Each named move below is a turn or a mirror, shown by a few rows before and after it. Which moves, in which order, take the first row of each later pair to the second? The first pair is answered.
move Tige:
[-40.4  31.8 -18.1  23.2  24.4   0.6  11.7   5.2  16.7 -10.8  12.2 -18.8
  -3.8 -18.0   3.8 -11.0  -4.0  -0.9  -9.7  -1.5  21.6 -10.9  20.7  -0.6
 -13.3 -26.2 -28.9  -7.9  -2.2  -9.8 -13.5] -> [-28.7  32.8 -16.3 -12.1  -2.0  21.6   1.0  10.2  22.2 -13.0 -16.1 -25.5
  -4.8 -16.0  -5.9   1.5 -28.9  -3.0 -10.5 -11.6   4.8  13.6  18.9   4.6
 -28.6 -14.0 -18.1  26.9 -10.2  -9.4  -5.0]
[ 44.3  -1.4 -17.4 -45.6  26.1 -64.9  23.4   3.6 -14.1   6.5  13.8  25.5
  20.3  26.9  14.9   3.8   4.2  18.2  -2.8 -15.8 -15.7   1.7  18.9  33.0
  32.2  15.4  -2.8   6.8  19.4   5.5  18.0] -> [ 43.8  -0.6 -18.2 -51.8  24.2 -63.0  24.8   4.3 -12.5   7.8  10.6  26.4
  21.5  26.9  14.1   6.3   0.6  19.5  -2.2 -17.3 -18.7   4.3  19.5  32.5
  32.2  15.6  -1.3  11.2  18.4   5.7  21.3]
[  9.7 -20.0  -8.5  -8.6 -13.9 -30.5  26.0  -2.1 -23.1  16.5   9.9  16.4
  -8.4  -0.5  -0.1  13.5  -2.8  32.8   1.5  14.1  -0.2 -21.7   2.0 -24.4
  42.1 -12.5  12.2 -12.2  16.2  19.2 -11.1] -> [ 19.6 -19.0  -8.2 -34.4 -31.3 -15.6  17.5   1.7 -18.8  12.8 -12.8  11.9
  -9.2   1.8  -6.7  23.5 -21.4  32.9   0.0   6.4 -12.1  -6.3   0.3 -20.6
  30.1  -2.7  18.8  12.5   9.3  19.0  -5.6]
move Nebeb:
[  9.3 -12.7  -3.7 -14.6 -15.2 -13.1   2.8   4.8 -11.1  10.9  -2.8   8.7
  -5.1   1.8   5.4   5.3  -2.5  14.8   4.5   3.5  -6.9  -1.9   8.9 -12.1
   7.4  -7.2  15.5   4.8   6.6  12.3  -1.6] -> [  4.0  -9.3  -8.6  -4.4  -8.5 -18.3   6.9   4.3 -10.2   8.0   6.8   7.5
  -5.6   0.8  11.0   0.9   4.5  14.9   4.8   3.1  -4.3  -7.8   6.8 -13.7
  10.8 -14.1  11.8  -4.0  10.3  10.9  -5.1]
[ -9.0 -20.8 -10.6   3.6 -24.0  25.0  -7.0   3.1   4.4   0.0 -33.2 -11.9
  -5.6  -2.8   0.5  20.1 -27.4 -23.3  -2.8   6.6   1.6  -5.4   5.2 -25.1
  -5.8 -19.0  -5.3   6.4 -12.6  18.3   4.4] -> [-12.8 -12.1 -32.0  -0.4 -14.5  15.3   7.5   8.5   7.1  -7.3 -21.2 -18.0
  -9.5   4.0  10.8  20.0 -24.5 -10.6   3.5  -3.4  -7.7  -4.5   2.5 -24.3
  -2.1 -32.5 -13.6   7.6  -5.4  18.1   1.6]
[-19.8 -18.7   3.4  33.4  -7.1  14.1  -6.1  -3.6 -20.8   8.1   5.8   8.8
 -13.8 -28.3  -4.5 -18.3  -5.6   9.0  -8.6  13.6  39.5 -16.8   5.2 -32.3
   8.0 -34.9  -8.0 -41.7  -2.9   9.9 -34.1] -> [  1.4 -25.4  20.5  -8.2 -39.6  33.0 -23.5  -1.9 -26.9  16.3 -29.8  16.9
 -12.5 -24.6 -20.5  -4.2 -35.4   2.8  -9.2  10.6  24.1   7.6   5.4 -26.2
  -6.5 -10.7  11.4  -2.3 -12.2  12.7 -25.1]
[ 25.0  18.8  56.3  -0.3 -19.1   9.9  20.4 -19.2  40.4  23.5 -14.9  10.3
   5.5 -17.2 -14.7  -8.6 -23.5 -24.6   9.5  -9.3  -1.1  14.7 -17.6  26.6
 -20.0  -0.4  11.1 -11.2   1.6  12.9  61.2] -> [ 22.9  33.4  20.0 -19.8 -12.5  -6.4  42.2  -6.0  44.3   9.6  -3.2   0.4
  -0.9  -3.8   1.4  -0.3 -25.9  -2.8  23.7 -26.7 -21.1  22.5 -20.9  31.8
 -17.0 -21.9   1.3   5.6  10.3  13.0  58.7]
move lefog:
[ 44.2 -36.6  56.6  -0.3   1.8 -27.7 -22.9 -26.5 -24.0  54.7  -3.9  54.2
  -9.6  21.6  -7.9 -15.5   1.0 -22.6   5.5   6.2 -11.5  -1.8  -5.0  10.6
  14.7  35.6   9.3  -6.1  -4.9   9.2   6.6] -> [ 11.9 -10.3  18.8   4.1  -8.3  42.7 -31.2 -13.0  46.5 -12.6 -34.8 -33.5
  -5.4  16.2 -23.5 -13.9 -22.9 -43.2 -10.4 -14.7 -22.8  38.9 -15.2  14.6
 -43.5  14.0 -21.9  24.0 -29.8 -13.2  -2.8]
[ 11.1 -23.0  76.6  -4.1  -0.7  33.3 -38.9 -32.1 -24.4  23.7   0.2   5.1
  24.5 -43.9  17.7  20.8  48.3 -39.6   2.8  28.0  20.5  -5.1 -31.2 -19.3
 -22.2  49.1  35.5 -25.1 -31.7   8.5  37.0] -> [-23.0   8.0  27.5  13.0  27.5  58.1 -24.4 -20.8  31.2 -31.0  12.7 -59.9
  33.6 -35.8  23.6   9.2  55.8 -42.5   6.1   6.1   6.0  19.2 -45.6  -3.6
 -47.7  24.1  -9.0 -15.9 -33.7 -16.8  26.9]
[ 20.3 -13.4  27.9 -28.5 -42.1  -4.4 -21.7 -11.5 -14.5  27.0 -25.5  32.7
 -14.4   4.5  -4.7  21.8 -16.5  16.7 -20.2   3.8  15.5  -1.7   7.2  -9.7
   0.7  12.9  28.4  13.5 -10.2   7.7  16.8] -> [-16.4  22.1 -28.1  -9.5  -6.8  18.4  -2.4   2.2  46.7 -32.7  -7.8 -36.7
  -3.9  14.2   4.5   7.6  -4.0  16.3 -14.8 -21.8  -3.3  23.4  -7.3   8.9
 -26.6 -17.6 -24.0  21.3 -10.6 -19.1   7.0]
Now pairs of rows:
Each pair is two moves apart.
[-16.5   3.6   6.3  13.6   5.6  32.0 -17.0  -1.0  27.4 -24.4 -17.1 -28.1
   9.1  -7.8  -8.0  -1.6   1.4 -17.9  -8.4   3.9   2.3  17.0   2.4  10.2
 -24.4   1.3  -7.9   3.2  -7.8 -17.4   3.4] -> [  9.8   2.3  12.6 -30.1   0.1   8.4 -13.0   0.8   4.5  -1.6 -18.3   2.9
  13.0   6.7  -1.1   5.9  -2.6  -2.1   9.2  -4.6 -23.3  29.9   0.9  25.2
  -8.9  19.9   0.9  32.8  -0.3 -13.7  16.3] : lefog Tige
[-14.3  25.6 -32.1 -21.7   7.0 -13.2  -7.2  20.5  50.0 -17.7  18.7 -34.0
   2.6  39.7 -25.2  19.1  -5.4  -5.4 -21.0   0.5 -15.8  14.2  12.9   0.5
 -17.9 -14.2 -39.3  10.6   4.8   0.0   9.6] -> [ 18.2   4.4  -2.0 -52.8  -7.0 -46.8  -8.9  13.7   0.6  29.1  13.6  23.2
   3.2  42.4 -24.4  28.1  -7.2   6.6 -13.1   9.6 -20.5   4.4  21.3   1.4
  10.3  10.7  -8.0  16.2  13.1  17.2  21.8] : lefog Tige
[-20.8  11.8  36.4  59.4  31.4  -6.6 -19.7 -20.3   2.5  24.7  27.0  24.6
   5.6   6.0   6.7 -17.5  35.7 -31.6  -0.9  24.0  34.8 -34.9 -26.0  10.8
   7.6 -21.2 -26.6 -31.2 -18.8 -14.4  -6.0] -> [-32.7  20.7  25.4  59.6  23.0  26.3 -28.4 -13.3  30.2  -3.3   9.0 -11.5
   4.5   0.8  -4.4 -15.7  20.5 -44.1 -11.0  16.7  31.2 -16.9 -30.3  10.5
 -19.0 -28.4 -34.6 -17.2 -32.2 -22.6 -10.2] : lefog lefog
[-20.4  18.8 -44.8  29.6  14.9 -24.4  34.0  21.4   0.7 -24.6  17.4 -19.7
 -14.2 -15.3  21.0  -0.3  11.7  16.7   8.9  -1.6   6.9 -40.0  -1.3 -31.5
   2.1 -48.2  -8.9 -36.7  22.2  12.5  -7.8] -> [ 19.2  -5.6  19.0 -26.9 -50.4  24.0 -18.0  11.0  -9.5   5.4 -61.9   2.4
  -7.8 -21.2 -23.9  20.7 -40.7  -9.3  -6.0   8.5  -0.2  -3.5   3.8 -26.8
 -25.2  13.7  36.0  18.9  -6.2  18.6  15.2] : Nebeb Nebeb
[ 21.1  -2.3  13.5 -10.0 -16.6  11.1  -9.8 -13.1  23.7  -5.2 -16.3  -0.9
  12.9  20.1  -2.5 -10.3  14.8   5.0  16.9   2.7   9.9  37.1 -22.1  30.9
  14.7  29.8 -34.6  22.7 -29.7 -28.2   1.0] -> [ 35.6 -12.1  19.2 -17.3 -22.6 -18.3  -1.7 -13.5  -7.2  19.1  -5.9  33.9
   5.1  21.1   5.9  -5.0  20.7  19.1  23.0   8.0  13.5  18.5 -16.3  21.8
  38.6  28.6 -19.2  12.7 -18.1 -13.2   3.4] : Nebeb lefog
[  3.2  -3.0  -2.2  -4.5  -5.9  10.6  -1.6  -7.0   2.1  -3.7  -2.8  -3.7
  10.9   6.2  -1.9 -10.2   2.9  -9.7   1.2 -11.0 -13.0  11.5  -7.6  18.8
  -6.6  15.3 -13.7  16.2  -2.2 -20.6  10.6] -> [ 10.4  -8.5   7.8  -8.1 -13.4   8.3  -5.2  -8.5  -7.1   7.3  -9.6   8.9
   9.7   3.6  -6.0  -8.2  -1.6  -9.9  -1.0  -6.3  -9.7   8.0  -4.9  14.6
  -3.8  19.5  -6.4  15.3  -4.5 -15.2  11.5] : lefog lefog
[ -9.4  28.1   1.6  -4.4   1.0  38.6   8.6 -32.8  18.4   2.7   0.8 -18.3
  18.3  44.1  -4.7   8.8 -29.1   5.5 -13.5  25.6   3.9 -10.4  -2.4   5.1
   9.3 -24.2  47.3  -9.2 -13.8  19.6  19.9] -> [-14.0  29.9  -7.1   1.5   9.2  33.0  14.7 -31.6  20.3  -0.9   9.7 -18.9
  18.5  45.2   0.8   4.5 -24.9   9.5 -10.3  23.2   2.5 -14.3  -3.7   5.1
  13.1 -31.7  40.7 -14.2  -8.3  19.5  16.0] : Nebeb Nebeb
[  4.1  -1.3   6.7 -31.0   8.3 -51.0  -2.7   7.2 -45.8   6.7   0.4  48.1
   3.5   0.7  36.9  13.5  14.0  18.8   1.7  19.2  16.4 -11.8   2.7  -7.8
  14.1  10.9  17.1 -25.6 -20.8  15.3  25.2] -> [  7.2  -0.2   2.1 -40.9   7.0 -50.3  -1.3  10.6 -47.1   5.3  -2.8  47.1
   3.2   3.3  39.1  18.2  10.2  22.4   4.5  16.2  11.4  -6.3   2.0  -5.2
  12.7   9.0  18.7 -16.5 -20.1  17.0  27.2] : Nebeb Nebeb
[ -6.7  -6.1 -33.5   3.6  -6.8  -6.3   6.6  47.6  -7.9  -8.6  13.9 -32.5
 -39.8 -22.2 -10.6  33.3 -14.3 -27.1   4.3  19.1  23.8  26.1  -9.5  13.5
  20.9 -17.4  14.8 -18.1 -25.5   9.2  19.1] -> [ -4.0 -11.7 -18.9   5.5 -13.8   1.9  -4.4  43.1  -8.0  -1.0   3.9 -28.3
 -37.0 -27.2 -18.1  34.0 -16.5 -34.8  -0.8  25.8  29.6  26.5  -9.1  13.3
  18.0  -5.3  19.3 -19.6 -30.1   9.0  20.5] : Nebeb Nebeb
[  8.4  11.0  -6.9  18.4  -1.5  11.0 -25.2  10.8  31.2 -23.8 -14.8 -47.4
   2.2   0.1 -17.5  -0.9   6.9 -16.4   2.9   5.0  15.4   8.8  -5.0  -5.4
 -19.6  12.2  -6.0  -3.4 -28.7   8.3  -2.2] -> [  6.8  18.6 -22.3  13.0   3.2   5.0 -14.7  18.3  33.6 -30.2  -6.7 -51.6
   1.1   4.1  -9.3  -0.3   7.1  -8.3   6.9  -1.0   7.9  11.7  -5.5  -1.9
 -17.8   0.4 -13.1   1.9 -22.3   9.1  -4.3] : Nebeb Nebeb
[-20.5  24.1 -26.2  -2.3   9.2  28.5   6.6   4.9  16.9 -30.0  16.6 -29.5
   2.8 -10.7  -4.1  20.1 -21.8   0.1  -7.5  -9.4 -26.0  41.7  -1.1  -5.1
 -28.6 -20.9 -23.7  34.2 -12.4   5.2 -34.3] -> [ 15.2   9.7  -3.0 -42.1   2.7 -14.4   8.4   3.1 -29.1  16.7  22.1  30.8
   4.4   1.6   4.3  27.7 -20.7  20.7   9.8  -8.2 -40.0  35.8   2.5   2.2
   4.9   4.3   0.2  47.8   3.1  18.7 -19.9] : lefog Tige
[ -2.0  -2.0   9.5  18.0  11.9 -19.6   0.0  -6.2  -4.9  -2.2  19.2  17.2
  -0.4   8.9  -1.4  -9.7  11.8  -3.7  -4.7   4.3  10.6 -27.0  -4.7 -14.6
  13.3 -11.0   4.6 -30.0  11.1   5.7   3.4] -> [-15.2   9.1  -7.7  23.6  12.9   3.5  -0.6  -0.7  21.1 -27.4  13.6 -14.7
   1.0   8.6  -5.1 -10.3   5.7 -10.7  -7.6  -4.3   5.4 -14.6  -8.9 -10.6
  -8.1 -19.8  -6.5 -19.6   3.3  -2.5  -1.3] : lefog lefog
[ 24.6 -10.6 -10.2 -43.8  16.7 -15.7  11.0 -15.1 -24.2 -15.9  41.5  11.8
  10.9  23.0   4.7  22.7  -3.5 -20.2   8.5 -12.5 -34.5  30.9  11.1  32.7
   0.0   8.2  17.0  37.5  23.0  10.8  17.7] -> [ 12.2 -23.6  19.2   7.5  35.1 -24.1  -1.4 -32.9 -32.2  -1.0  59.1  23.5
  14.8  10.2  -1.4   1.0  25.1 -37.4  -1.2  12.1   2.6  -1.1  15.6  22.6
  12.6  14.5  16.4 -16.2  20.9  10.3  10.6] : Tige Nebeb
[-11.6   5.6 -21.1 -23.5 -19.4  14.4 -10.6   6.9  25.6 -21.1 -28.4 -35.5
  -7.4 -19.7   1.9   4.1 -16.6   5.7  -5.5 -22.2 -11.7  -1.4 -22.9 -11.7
  -5.3  -1.9  17.7   2.5 -31.0  -3.3  -4.9] -> [ -5.5  -3.2 -12.8  -6.0   4.3 -37.7   6.4  -0.1  -9.2   7.8  11.9   7.4
  -9.1 -16.9  22.6  -6.2  16.3  23.4   5.2 -10.7   1.1 -33.9 -18.8 -16.3
  34.1  -5.2  22.0 -34.8 -12.0   7.7  -6.9] : Nebeb lefog
[  3.7  20.5 -19.4 -19.5 -17.1  32.1  12.7   6.4  20.7 -37.1 -32.8 -33.2
  12.7  19.0  -5.8 -16.1 -34.5 -13.0  -3.3  -9.4 -29.4  17.2  -0.1  27.2
 -25.4  15.5 -22.6  23.9  -7.6  21.6 -23.6] -> [ -0.6  -2.1  34.6  34.4  -6.0  29.5  -9.7 -19.7   3.9  -8.1 -22.1  -8.3
  19.6   2.2 -18.7 -37.4  -6.4 -38.0 -19.6  22.6  15.1 -18.7  10.1  14.1
 -10.8  36.6 -14.2 -30.9 -12.6  21.8 -24.5] : Tige Nebeb
[-10.6 -23.0   6.0  37.4  53.1 -14.5   3.8 -22.4 -12.4   5.9  31.7   4.3
 -13.8  18.9   0.6 -30.5  48.3   7.0  -3.9  23.7  19.4 -26.0   7.9  15.8
  46.9   0.9   0.3 -66.0 -38.3 -17.0 -36.9] -> [  1.1   4.4 -34.9 -31.6  48.7   0.2  14.7  -2.4  18.8 -22.6  18.2 -25.7
   2.2  48.5   5.3 -19.4  26.3  23.7  18.7 -18.3 -41.7  36.7  -8.9  57.1
  25.0  10.4 -19.6  14.5 -38.7 -36.4 -22.5] : Tige lefog
[ -9.5  24.4  44.3 -42.2  21.3 -17.7  -5.6 -33.7 -11.9 -24.2  21.9  13.3
  59.8  35.6 -34.7  -3.6  36.6 -21.9  -4.9  14.4 -37.4  43.1  -3.6  48.2
 -16.3  22.9 -50.5  -9.6  16.2   2.6  17.4] -> [  3.2   6.6  71.5 -48.7  -8.2  -8.2 -24.0 -39.1 -27.8  -5.0  -4.9  29.4
  51.3  25.8 -47.8   7.0  18.5 -29.8 -15.6  27.3 -24.5  36.4   5.2  32.6
 -16.8  34.0 -23.6 -10.6   8.0  15.5  19.9] : Tige lefog
[  2.0   7.1  43.4   7.9   7.7 -12.6 -18.1 -24.8 -11.4   8.3  27.1   7.3
   2.0   0.1 -12.7  -0.6  10.4  -1.4   2.4  -0.7  -4.3   1.3  10.8  16.8
 -23.4  19.5  12.5  -2.3   4.1  -4.6   0.5] -> [ -8.2  16.7  30.1  14.0  19.0  -9.0 -10.9 -21.5   0.8  -4.6  34.8  -7.9
   4.7   5.1  -7.7  -5.8  16.8   0.2   4.9  -6.4  -9.8   5.8   4.9  23.6
 -26.7  12.2  -0.2  -1.8   6.3 -11.2  -0.9] : lefog lefog
[ -3.5 -19.1  32.2  62.2  23.9  17.0  -6.2 -14.2 -11.0  33.3  25.3  27.5
  31.8  -6.6  -7.9  -7.9  38.1 -14.7   0.0  36.6  22.2 -30.6 -21.6 -21.8
  38.8   7.1  -5.4 -58.8  -5.8 -25.7  19.1] -> [ 25.3   4.9 -35.5 -53.8 -10.4  12.4  25.5  26.2  -5.4   9.0  -3.4  12.6
  20.3  26.6  11.5  35.8 -15.9  31.8  29.7 -18.0 -59.5  28.5 -32.9   2.1
  25.7 -10.0  -1.1  48.0   3.1 -20.4  31.3] : Nebeb Nebeb
[ -9.5   2.3  -3.3  16.0  26.5  26.8 -44.2 -28.6  26.3  -0.8  -8.7 -29.3
  51.3  19.6 -14.8  20.9 -12.7  -2.3  -9.7  31.6 -43.0  41.1  20.8  19.5
 -13.8  38.3 -30.1 -17.7  19.1 -30.4 -15.4] -> [ 11.5  -5.3   1.8   3.2  37.4 -20.4 -28.8 -29.8 -13.4  33.2  14.2  18.8
  47.5  28.5   3.0  21.3   0.6  20.4   5.7  33.7 -46.4  22.7  23.9  21.4
  21.9  41.5 -18.4 -23.8  37.6 -20.7 -10.2] : Nebeb lefog
[-25.0   8.9 -33.5  23.3  25.0  12.9 -24.6 -12.9  42.7 -31.6  11.6 -58.6
  25.0  -5.5   0.7 -15.8   0.8 -13.5   7.1   4.4  -8.7  16.1  -0.7  23.5
   1.8  -9.9 -38.9   4.7 -21.6 -34.6  -6.1] -> [-24.9   2.3 -15.6  30.5  17.0  24.4 -38.0 -19.3  41.6 -25.7   1.0 -54.2
  28.4 -12.4  -8.4 -19.8  -3.6 -24.8   0.4  14.3   2.7  14.3   2.6  21.3
  -1.8   1.3 -33.2   1.8 -26.7 -34.5  -3.7] : Tige Nebeb
[-10.2  12.9 -12.4  22.6  13.1  26.3   8.4   8.0  27.3 -23.4  -2.8 -38.7
  21.2  20.1  18.0 -18.1  14.6   4.2 -13.9 -14.3  -8.7  12.2 -18.8  19.2
 -16.5 -12.4 -45.3  32.1   1.6  -6.0   2.5] -> [ 32.7 -15.4  27.9 -22.9 -14.4  -5.4  -2.1   1.0 -27.2  31.3 -16.9  27.8
  19.0  24.7  15.9  -4.3   3.4  17.9  -7.2  -3.8 -15.3   7.1  -9.0  19.1
  10.7  19.2  -3.6  48.3   8.6  16.3  19.4] : lefog Tige
[ 11.5 -11.2 -13.6 -29.0  -2.0 -31.6  -1.3  25.0 -20.6  30.2   9.1  17.4
  -2.2  25.7  45.8   3.8 -12.1   3.7   1.8  -4.7 -10.0   8.1   9.9  18.2
   4.8   5.1  26.6  11.1  24.9  17.3   2.5] -> [-17.2   3.8 -46.3   1.2  11.7 -16.5   9.8  32.3   8.3  -5.2  19.9 -23.9
  -6.6  20.0  51.2  -2.1  -8.2   1.1  -3.1 -11.1  -1.9   3.1   5.9  10.4
  -8.7 -28.3   4.6  -4.1  23.6  11.9 -11.7] : lefog Nebeb
[  2.2   6.0  23.7  11.6 -27.4  21.4 -19.3 -28.6  28.1  13.1   5.4   6.8
   4.4   3.9 -27.4 -12.3   6.6 -12.8 -10.4   8.6  20.5 -21.3 -14.0  13.0
  22.7  39.2   9.2  12.8  11.7  20.5  14.7] -> [ -6.2  26.5 -31.5  -2.7  -9.7  -4.1  18.0  -9.8  36.1  -8.5  32.8  -8.2
  -2.5  18.3  -1.8  -6.9  12.6  15.9   7.8 -16.4  -4.8 -18.2 -21.1  20.4
  30.2   5.1 -12.5  24.9  27.8  19.3   7.1] : Nebeb Nebeb
[ 36.3 -25.0  15.8 -27.8 -16.4 -14.1  -3.5  -2.7 -30.2  19.4 -23.6  48.9
 -11.9  -0.1   5.6  11.3 -14.0   5.7   0.7  -5.4  -8.9   2.0   5.6   6.0
  14.5   5.5  23.4  22.8   6.6   8.8   8.1] -> [ 24.5 -14.0 -13.7 -32.3 -29.6   8.6   2.0  10.8  -7.4  -9.9 -37.4  14.5
 -22.2  -4.1   4.9  23.4 -34.2   8.6  -5.1 -15.7 -14.6  12.5   3.9  -2.2
  -6.0 -17.1  20.1  35.7  -1.6  10.1   2.1] : Nebeb lefog
[-18.7 -16.3  10.9  47.6 -27.4  74.1 -43.2 -21.4  18.3 -34.0 -66.6 -46.4
  -6.1 -44.3 -57.6  -3.5 -27.0 -28.9 -13.0  32.8   0.9 -13.4   4.6  -9.8
 -47.1  17.1   5.5   1.3 -35.1 -17.5 -28.0] -> [  2.3   9.1 -28.6 -31.3  -5.6  42.7 -13.8  -4.8  25.3 -40.5 -53.9 -40.4
  12.9  -0.3 -35.5   2.1 -25.7   6.5  28.2 -11.8 -67.1  41.7 -12.8  40.3
 -40.3  31.9 -17.3  76.4 -15.6 -34.2  -9.5] : lefog Tige
